Each path below is one point turned by a fixed rotation once a step. After each direction that follows a path, write how fast that rotation turns it, in degrees per step (0 if it stays still).
Each turn is a multiple of 5 degrees from 10 to 175, or 0.
Each row of a path follows its step; steps can be skipped.

step 0: -0.270 0.589 0.730 0.615 0.173 -1.125 -0.638 0.511 -0.353 1.037 -0.489 0.910 -2.005 2.078 -2.067 -0.512 -0.526 -0.432 -1.485 -1.078 -1.038 -0.102 -0.190 0.074 0.840 -0.020 2.935 -0.428 2.816 0.585 -1.734 0.648 -0.729 1.491 -1.171 -2.443 0.798 1.062 -0.858
step 1: 0.603 0.527 1.306 0.182 1.657 3.088 -1.837 -0.672 0.969 1.347 -0.066 -0.863 0.870 0.856 0.127 1.087 -1.936 -0.910 -0.215 -1.763 1.838 -0.234 0.730 0.179 2.020 0.083 -0.214 3.355 0.101 -0.694 -0.388 -0.042 0.314 0.073 -1.046 -0.286 0.407 -0.114 -1.473
step 2: 0.596 1.325 0.471 3.006 1.250 -0.532 -0.555 -1.401 0.896 -0.258 -0.816 0.146 0.779 2.754 0.832 0.499 -0.165 1.214 1.301 0.259 1.775 -0.356 -0.556 0.981 -0.489 1.383 0.702 -1.169 0.878 2.258 -1.461 0.744 -2.169 -1.085 -0.387 0.953 -0.684 0.856 0.841
step 3: 0.488 -0.873 0.250 -0.828 0.591 0.737 -0.959 1.408 0.299 0.192 -0.677 0.300 -0.882 1.599 1.572 1.765 2.077 -2.029 -0.751 0.406 1.181 2.775 0.514 0.459 -0.425 -0.041 1.108 0.252 0.098 1.850 -0.359 -2.506 -1.347 0.605 -0.340 -2.624 -0.379 0.074 -1.074
step 4: 1.989 -2.270 1.518 1.993 0.618 -0.201 -1.709 -2.449 1.122 -0.012 0.186 -0.553 0.552 0.762 0.432 0.373 1.566 -0.973 1.075 -0.351 -0.390 1.817 -1.373 2.029 -0.378 -0.744 -0.828 1.889 0.439 -1.349 1.274 -0.149 1.416 -1.879 -0.055 0.795 0.265 -0.246 0.335
step 5: 0.498 -1.935 -1.447 -0.534 0.325 -0.809 -0.564 0.949 0.816 -1.529 0.223 -0.195 -0.782 1.782 0.235 1.385 0.446 0.973 1.006 -0.172 -1.269 1.723 -0.825 1.573 -0.891 0.666 -0.037 -2.139 -0.626 1.294 -0.824 3.102 -0.405 1.370 -2.762 0.534 0.688 0.652 -0.366
step 6: 1.041 -1.203 1.027 0.419 0.923 0.894 -0.720 -0.301 0.541 0.653 -0.142 -1.734 -1.166 -0.664 0.927 -0.562 0.460 -2.279 1.002 -0.576 -1.204 -0.288 -0.706 -1.716 -0.327 0.119 2.585 0.151 0.183 -0.390 2.521 1.103 0.409 2.446 -0.798 -2.839 0.584 0.330 -0.918
step 7: 2.276 0.305 0.027 1.802 0.403 -1.050 -0.243 0.360 0.665 2.066 -0.571 -0.944 0.392 1.245 0.983 1.258 -0.475 1.952 1.753 -1.024 -0.601 -1.520 0.809 0.231 0.362 -2.606 -1.751 0.868 0.009 -2.173 0.358 1.731 -0.994 0.421 -2.004 -0.245 0.133 -0.585 0.237
step 8: -0.472 -0.568 -2.024 0.492 2.003 0.292 -0.656 0.070 -1.170 -1.002 -1.287 0.223 -0.328 1.035 1.300 1.431 0.750 0.726 -0.779 -0.157 1.235 -0.027 -0.622 -2.098 1.713 -0.518 1.188 -1.430 0.107 1.286 0.520 3.024 -1.924 0.374 0.451 -0.760 -1.807 -1.842 -0.119
step 9: 1.127 -0.036 -0.016 1.531 0.322 -1.108 -1.471 1.290 -1.013 0.684 2.081 -0.926 0.168 2.493 1.008 -0.383 1.499 -3.056 -0.677 0.812 0.536 -0.464 -0.043 -2.670 1.171 0.018 -0.500 0.070 0.168 -2.044 0.280 -1.584 0.147 -0.612 -0.424 -1.518 -0.670 0.401 1.021
step 10: -0.969 0.080 0.111 0.553 2.161 -0.048 -0.166 -1.241 -1.395 0.576 -1.439 2.285 -0.452 2.964 -1.433 0.193 0.601 0.079 -0.649 -0.019 -1.922 1.302 0.385 1.422 0.641 -0.799 -1.954 -0.122 1.523 -1.749 -0.491 1.029 0.250 -1.332 -1.805 -0.073 -0.077 -1.635 -0.049
step 11: 0.506 -0.890 -0.120 -0.453 0.616 0.961 -0.196 0.325 -1.837 -1.369 0.516 -0.662 -1.253 1.158 -1.070 0.452 -0.695 -0.819 -0.667 -0.024 2.284 0.555 -1.192 0.088 1.810 2.036 2.668 0.475 1.015 -0.190 -1.414 2.241 1.889 0.084 -2.309 -0.216 -1.331 1.017 -0.032
-0.173 -0.301 0.524 0.018 0.359 0.189 0.288 -0.007 -0.690 0.585 0.371 0.074 -0.119 -0.315 0.537 0.226 0.260 0.191 0.084 -0.097 -0.902 -0.223 0.114 -0.477 -0.596 0.845 -0.015 -0.168 0.256 0.086 -0.312 -0.654 -0.512 -0.245 -0.420 -0.433 0.171 0.138 0.357 -> 110
-0.467 -0.263 0.456 0.838 0.218 -0.240 0.127 -1.259 -0.473 -0.569 -0.308 -0.147 0.065 -0.026 -0.384 -0.313 -0.172 0.073 -0.086 0.293 -0.163 -0.089 -0.584 -0.180 -0.173 -0.661 0.565 -0.183 0.113 0.176 0.061 -0.138 -0.253 0.080 0.391 -0.249 0.510 -0.221 0.015 -> 175
0.216 0.344 0.096 0.246 -0.490 -0.189 -0.679 0.010 -0.193 0.439 0.053 -0.120 0.122 -0.467 -0.094 -0.542 0.602 0.089 0.460 -0.185 0.158 -0.245 -0.422 0.192 0.132 0.343 0.909 -0.119 0.759 0.064 0.468 0.379 0.295 -0.810 0.114 0.127 -0.362 0.177 0.559 -> 160
-0.179 0.073 -0.245 0.123 -0.052 0.451 0.111 0.480 0.516 -0.110 0.389 -0.410 -0.321 -0.234 0.252 0.585 0.267 -0.787 0.007 0.681 -0.317 -0.491 -0.195 -0.036 0.646 -0.192 0.690 0.491 0.506 -0.360 0.064 -0.601 0.012 0.083 0.238 0.121 0.711 -0.255 -0.097 -> 130
0.568 -0.597 -0.060 -0.339 0.104 0.730 -0.237 -0.534 -0.366 -0.164 0.698 -0.554 0.048 -0.088 0.104 -0.174 -0.455 -0.371 -0.118 0.130 0.060 -0.603 0.122 0.194 0.170 -0.084 -0.047 0.021 -0.349 0.126 0.269 -0.201 0.276 -0.445 0.407 -0.707 -0.781 0.485 -0.529 -> 140
0.115 0.792 0.006 0.330 0.056 0.447 -0.482 -0.366 -0.235 -0.180 -0.405 0.169 -0.165 -0.125 0.226 0.285 -0.197 -0.531 -0.723 0.087 0.409 0.312 0.078 0.902 -0.751 0.488 0.314 0.288 -0.087 -0.147 -0.834 -0.247 0.076 -0.228 0.011 0.211 0.160 0.479 -0.026 -> 35
-0.832 0.298 0.089 -0.051 -0.379 -0.268 0.061 -0.041 0.302 -0.065 0.324 -0.419 -0.511 0.335 0.556 -0.696 -0.059 -1.150 0.535 0.122 -0.042 0.106 0.522 -0.339 -0.386 -0.099 0.130 -0.429 -0.191 0.458 -0.490 0.429 -0.201 0.046 0.130 0.003 -0.384 0.009 0.128 -> 115

step 0: -1.100 0.041 -0.859 -0.914 0.650 0.056 0.812 1.268 -1.425 -2.489 -0.249 0.263 -0.107 1.296 1.445 0.461 -1.542 -0.987 1.930 -1.354 2.075 -1.125 0.170 -0.622 -1.068 -0.892 1.641 -0.197 1.094 1.203 -0.364 -1.134 0.076 2.543 -0.904 0.258 0.499 0.134 0.798
step 1: -1.282 -0.408 1.617 -0.226 1.855 -1.603 1.363 -0.028 -0.836 -0.422 -0.506 -0.026 -0.918 1.347 -0.605 0.518 -0.868 -0.508 1.230 -0.888 0.448 1.328 -0.494 -0.853 0.705 1.937 -1.508 -0.790 1.681 -0.468 0.773 0.280 1.966 0.509 2.644 0.050 0.319 1.685 -0.598
step 2: -1.645 -1.459 -1.889 0.796 0.455 -0.153 -0.910 0.725 0.232 -0.084 0.475 1.201 1.023 -0.242 2.490 0.112 -1.793 0.284 0.889 -1.571 0.313 -1.382 0.319 -1.993 0.024 0.524 0.360 0.161 -0.719 2.049 0.336 0.746 -0.372 0.613 2.926 0.881 -1.078 0.168 -0.639
step 3: 0.211 -1.098 0.310 -0.501 -0.510 -1.031 0.482 1.467 0.578 0.399 -1.858 -0.153 -1.685 2.183 0.037 0.334 -2.134 -1.446 1.779 0.204 1.413 0.504 -0.006 -1.543 0.431 -1.671 1.466 1.206 1.838 0.613 -0.428 -1.810 0.604 1.435 1.270 -0.084 -0.294 0.271 1.156
step 4: -1.004 -0.237 0.243 -0.284 0.594 -1.311 0.928 0.843 -0.370 -0.574 -0.866 0.271 1.190 0.645 1.044 -2.364 -0.883 0.482 0.186 -1.027 0.931 0.150 0.823 -2.796 0.435 2.698 -1.087 -1.398 0.720 -0.257 -2.153 -0.231 1.734 -0.056 0.925 0.067 0.699 1.766 -0.253
step 5: -1.966 0.602 -1.463 -0.238 -0.469 0.808 -1.088 -0.865 0.183 1.238 -1.035 0.513 0.171 -1.030 1.875 0.989 -1.487 0.801 0.830 -0.895 1.172 -0.152 0.471 -1.368 1.168 -1.538 -0.773 -0.366 1.864 0.778 1.035 -1.392 0.954 -0.173 3.295 0.255 -0.212 -0.536 -0.453
step 6: 0.407 -0.936 0.994 -0.412 0.610 0.723 -1.049 1.707 -0.636 -0.488 0.078 -0.307 1.317 0.677 0.053 0.203 -1.779 -0.129 0.427 -0.764 1.748 0.305 1.923 -1.765 -0.709 0.289 1.634 0.613 1.658 0.544 -0.488 -0.501 1.501 2.247 0.303 -0.509 -0.364 -0.012 3.251
step 7: -1.215 0.847 1.227 -0.215 1.797 -0.306 0.564 -1.068 0.543 0.690 -2.368 -0.372 -0.189 0.352 0.417 -0.178 -1.259 0.639 -0.201 1.136 0.039 1.348 1.516 -1.787 1.593 2.302 0.863 -1.250 0.838 -0.820 -0.242 -0.686 0.579 0.002 1.930 0.606 -1.332 1.898 -0.990
step 8: -1.372 0.176 -1.735 -0.903 0.361 0.615 -0.817 0.687 -0.522 0.728 -0.315 1.170 1.137 -1.651 1.671 -1.438 -0.462 0.804 1.221 0.426 0.623 -1.462 1.170 -1.483 2.168 -0.914 -0.160 -0.086 -0.850 1.162 0.377 -0.128 1.185 1.343 1.674 -0.535 -2.309 -0.839 1.635
step 9: -0.047 0.701 2.015 0.950 -1.192 0.474 -0.169 1.073 1.014 0.429 -1.192 -0.470 -0.244 0.597 -1.340 -0.475 -1.966 -1.058 0.438 -0.188 1.798 0.872 1.757 -0.877 -0.720 -1.061 -0.039 0.626 0.675 -1.605 -0.246 -1.669 1.888 0.627 1.145 0.622 -2.492 0.457 1.751
step 10: 0.442 1.410 -0.319 -0.051 0.148 1.352 0.588 0.573 -1.123 -1.338 -2.060 -0.295 0.697 0.247 2.236 -0.791 0.590 1.659 -0.950 0.452 0.651 -0.367 1.410 -2.868 0.109 1.813 0.407 -2.198 -0.320 -1.098 0.232 -0.285 1.118 0.427 0.450 0.152 -1.614 1.423 -0.613
step 11: -1.824 1.150 0.330 -0.271 1.466 2.009 0.887 -0.588 -0.340 0.173 -1.552 0.026 0.710 -1.135 0.532 0.257 -0.029 0.397 1.657 0.779 1.672 0.507 -0.313 -0.564 0.848 -2.252 -1.553 -0.095 1.577 0.239 1.498 -0.034 0.147 0.258 1.524 -0.466 -2.613 -1.406 1.203
0.315 -0.143 -0.013 -0.615 0.829 -0.283 0.413 -0.402 0.275 -0.505 -0.163 0.148 0.152 0.304 -0.340 -0.068 0.621 -0.118 -0.195 0.088 0.205 0.395 -0.035 -0.757 0.416 0.011 -0.020 -0.563 -0.236 -0.162 0.201 -0.637 0.120 0.248 -0.607 -0.472 0.165 0.513 -0.657 -> 115
-0.364 0.479 -1.061 0.516 0.048 -0.127 0.057 -0.191 0.222 -0.196 0.043 -0.327 -0.052 -0.298 0.658 0.554 -0.104 0.066 -0.357 0.066 -0.644 -0.296 0.498 -0.016 -0.420 0.269 0.467 0.029 -0.114 -0.116 -0.348 -0.511 0.008 -0.107 0.148 -0.252 -0.296 0.197 -0.999 -> 135
-1.073 -0.071 0.295 -0.383 0.339 -0.074 -0.324 -0.208 -0.834 0.126 0.317 -0.323 0.332 -0.275 -0.576 0.737 -0.254 0.335 -0.025 0.151 -0.137 0.338 0.181 0.409 -0.117 0.367 0.355 -0.680 -0.077 0.321 0.162 -0.377 -0.478 0.486 -0.087 -0.082 0.275 -0.142 0.280 -> 60
0.300 0.378 -0.177 0.283 -0.054 -0.580 -0.440 -0.290 -0.252 -0.183 0.170 0.154 -0.051 -0.396 -0.416 0.229 -0.277 0.264 -0.154 -0.837 0.110 0.315 0.260 0.023 -0.292 -0.321 -0.434 0.190 -0.905 -0.078 0.720 -0.105 1.113 0.110 0.218 0.296 0.341 0.135 0.063 -> 95
-0.030 0.114 0.796 -0.124 -0.325 -0.903 0.104 0.110 0.303 -0.017 -0.222 0.227 -0.714 -0.253 0.431 0.931 0.690 -0.042 0.214 -0.268 0.179 0.352 0.501 0.105 0.496 0.191 0.091 0.010 0.216 -0.074 0.140 -0.308 -0.113 -0.561 0.095 -0.005 -0.303 -0.714 0.002 -> 175
-0.209 -0.031 0.143 0.510 0.233 -0.600 -0.463 0.068 -0.222 0.031 -0.326 -0.903 0.027 0.869 -0.185 -0.401 0.382 -0.806 -0.038 -0.221 -0.252 -0.145 0.411 0.316 -0.167 0.262 0.329 -0.360 0.338 -0.825 -0.013 0.239 0.486 -0.229 -0.167 -0.159 0.205 0.178 0.394 -> 125

step 0: -2.184 0.102 -0.124 0.605 -1.109 -0.563 -0.187 2.115 1.887 0.319 2.866 -0.048 -0.201 -1.022 1.741 -0.317 -1.360 0.303 0.651 -0.293 1.219 0.418 1.676 -0.616 -0.992 -0.074 0.162 -0.661 -0.404 -0.613 1.893 0.214 -0.579 0.321 0.655 1.936 0.197 -0.253 1.210
step 1: -0.463 -1.109 0.920 1.644 0.462 -0.324 1.080 -0.501 0.004 0.386 0.425 1.538 -1.203 0.671 -2.534 -0.436 -0.763 1.155 -0.550 -0.679 0.867 0.564 -0.794 -0.475 -1.507 0.633 -0.476 0.389 1.486 -0.148 1.013 1.631 0.936 1.228 0.617 2.467 0.748 -0.230 -2.387
step 2: -0.526 -2.138 -0.200 0.338 1.188 -0.863 -0.204 0.448 -0.489 -1.335 0.101 2.816 -0.895 -0.350 0.471 -0.852 0.601 -1.270 0.385 0.387 -0.224 0.096 -0.928 0.327 0.333 -1.059 0.397 0.524 -0.632 -0.091 0.360 -0.561 1.532 -0.978 -1.782 1.394 1.816 -2.606 1.731
step 3: -0.784 -0.717 -0.434 0.106 -0.292 -0.614 -0.434 -0.485 1.080 0.400 1.153 2.298 -0.601 -0.897 1.565 -0.506 -1.634 2.386 -1.134 -0.023 0.959 -0.577 0.235 0.282 0.882 1.368 0.266 -0.255 1.227 -1.265 0.489 -0.016 -0.487 0.315 2.500 -1.516 1.542 -0.621 1.987
step 4: -1.157 0.198 1.482 0.818 -0.414 -1.833 0.979 -0.401 0.472 1.384 2.117 1.938 0.562 -0.846 -1.154 0.306 -0.686 -0.431 1.811 1.226 1.325 -0.449 0.002 0.621 -0.780 -0.333 -1.067 -0.992 -0.164 0.789 0.242 0.649 -0.300 -2.427 0.822 0.512 0.904 -0.190 -2.429
step 5: -1.538 0.418 -0.006 0.221 1.880 -1.032 0.495 0.686 -0.690 -0.987 1.243 0.821 -0.858 -0.832 1.516 -1.055 0.618 -0.784 -0.503 1.535 -0.019 -1.447 -1.497 -0.659 1.829 0.413 0.581 0.991 1.979 -0.141 0.903 1.405 0.825 0.780 -0.867 2.674 0.124 -0.027 -0.787
step 6: 0.992 -0.085 0.901 1.243 -0.367 -1.312 1.176 -0.806 -0.306 -0.167 1.721 1.626 1.770 -0.198 0.432 0.339 -1.163 1.187 -1.740 -0.480 -0.085 -0.699 2.291 -0.230 -0.458 0.529 1.487 -0.307 0.097 0.203 0.107 -0.057 0.819 0.790 0.413 1.849 0.404 -2.218 2.253
step 7: -1.462 -0.340 1.163 0.845 0.014 0.223 1.914 0.792 -0.090 0.364 0.651 2.792 -0.882 0.001 -1.138 -0.856 -1.937 2.593 0.858 0.835 0.354 -0.459 -0.321 -0.429 -0.494 -0.591 -1.648 1.101 -0.891 -1.971 -0.238 1.451 0.505 -0.947 -0.815 -0.835 -1.134 -0.416 0.180
step 8: -2.025 1.313 0.279 0.284 1.653 -0.303 -0.334 -0.348 -1.526 0.781 0.902 0.374 -1.716 -1.734 -0.900 -0.986 1.889 0.003 1.347 -0.243 0.718 -1.098 -0.472 -1.319 0.469 0.298 1.272 -0.127 0.874 -0.525 1.147 -0.890 0.900 -1.243 1.154 0.290 1.053 -2.802 -0.217
step 9: 0.404 -0.926 0.168 0.019 -1.175 -1.863 -1.078 -1.004 -1.565 -0.234 0.689 0.964 1.069 0.537 -0.521 -1.006 -0.269 0.314 0.847 1.150 1.724 -1.164 0.976 0.876 2.740 0.502 0.339 -0.101 0.599 -0.958 -0.933 2.183 -0.648 1.346 1.177 1.430 0.799 -1.023 0.934
step 10: 0.811 0.818 1.461 0.616 -0.567 -1.164 1.646 -1.053 1.020 -0.608 1.825 1.230 0.618 -1.734 1.013 -1.795 1.543 2.623 -0.973 1.434 1.330 0.089 -0.141 -0.316 0.075 -2.135 -0.662 1.464 -1.124 0.194 0.104 -0.166 -0.349 -0.730 -0.377 0.233 -0.020 -0.340 -0.520
step 11: -0.420 1.747 -1.129 0.306 0.684 -1.083 0.028 0.567 -1.452 2.463 1.403 0.413 -1.553 -1.144 -0.265 0.813 0.409 -0.415 -1.312 1.283 0.218 -1.029 1.094 -0.615 -0.963 1.273 -0.664 2.095 -0.161 -0.961 1.838 2.204 0.609 -0.513 -0.731 0.169 0.385 -0.917 0.497
-0.423 -0.223 -0.276 0.556 0.027 0.680 -0.054 -0.128 -0.585 0.394 0.103 -0.253 -0.493 -0.908 0.746 0.014 0.243 0.078 -0.322 0.095 -0.358 0.358 0.622 -0.086 0.477 0.237 0.461 -0.006 0.062 -0.129 0.860 -0.517 -0.195 0.166 0.226 0.055 0.052 0.243 0.091 -> 135
-0.299 -0.819 -0.231 0.018 0.135 0.168 -0.530 0.828 0.376 -0.014 -0.408 0.423 0.304 0.019 0.206 -0.175 0.283 -0.334 0.119 0.510 -0.175 -0.446 0.636 -0.091 0.088 0.003 -0.554 -0.266 -0.017 -0.356 0.185 0.703 -0.666 0.086 -0.293 -0.044 -0.787 -0.212 -0.059 -> 160
0.122 0.131 -0.259 0.023 0.372 -0.596 -0.171 0.691 0.447 0.055 -0.027 -0.308 -0.612 0.507 0.248 0.553 0.200 0.408 -0.329 0.052 0.629 -0.256 0.361 0.432 -0.221 -0.142 1.232 0.080 0.303 -0.148 0.162 -0.095 0.071 0.166 0.200 -0.411 -0.275 -0.455 -0.281 -> 135
0.272 -0.133 0.407 -0.359 0.110 0.257 -0.115 -0.027 -0.285 -0.065 -0.232 0.405 -0.590 0.733 0.413 -0.077 -0.302 0.535 -0.115 0.079 -0.128 -0.209 -0.587 -0.768 0.235 0.690 0.088 0.795 0.266 -0.159 0.006 0.323 -0.654 0.410 0.348 -0.093 -0.007 0.626 -0.332 -> 170
-0.338 -0.409 0.146 -0.183 -0.480 0.101 0.145 -0.459 1.209 -0.076 0.303 -0.105 0.250 -0.497 0.002 0.364 -0.385 0.478 0.096 -0.309 -0.179 0.013 0.289 -0.144 0.559 -0.157 0.653 0.425 -0.525 0.240 -0.607 0.278 -0.520 0.315 0.063 -0.064 -0.122 -0.016 0.532 -> 110
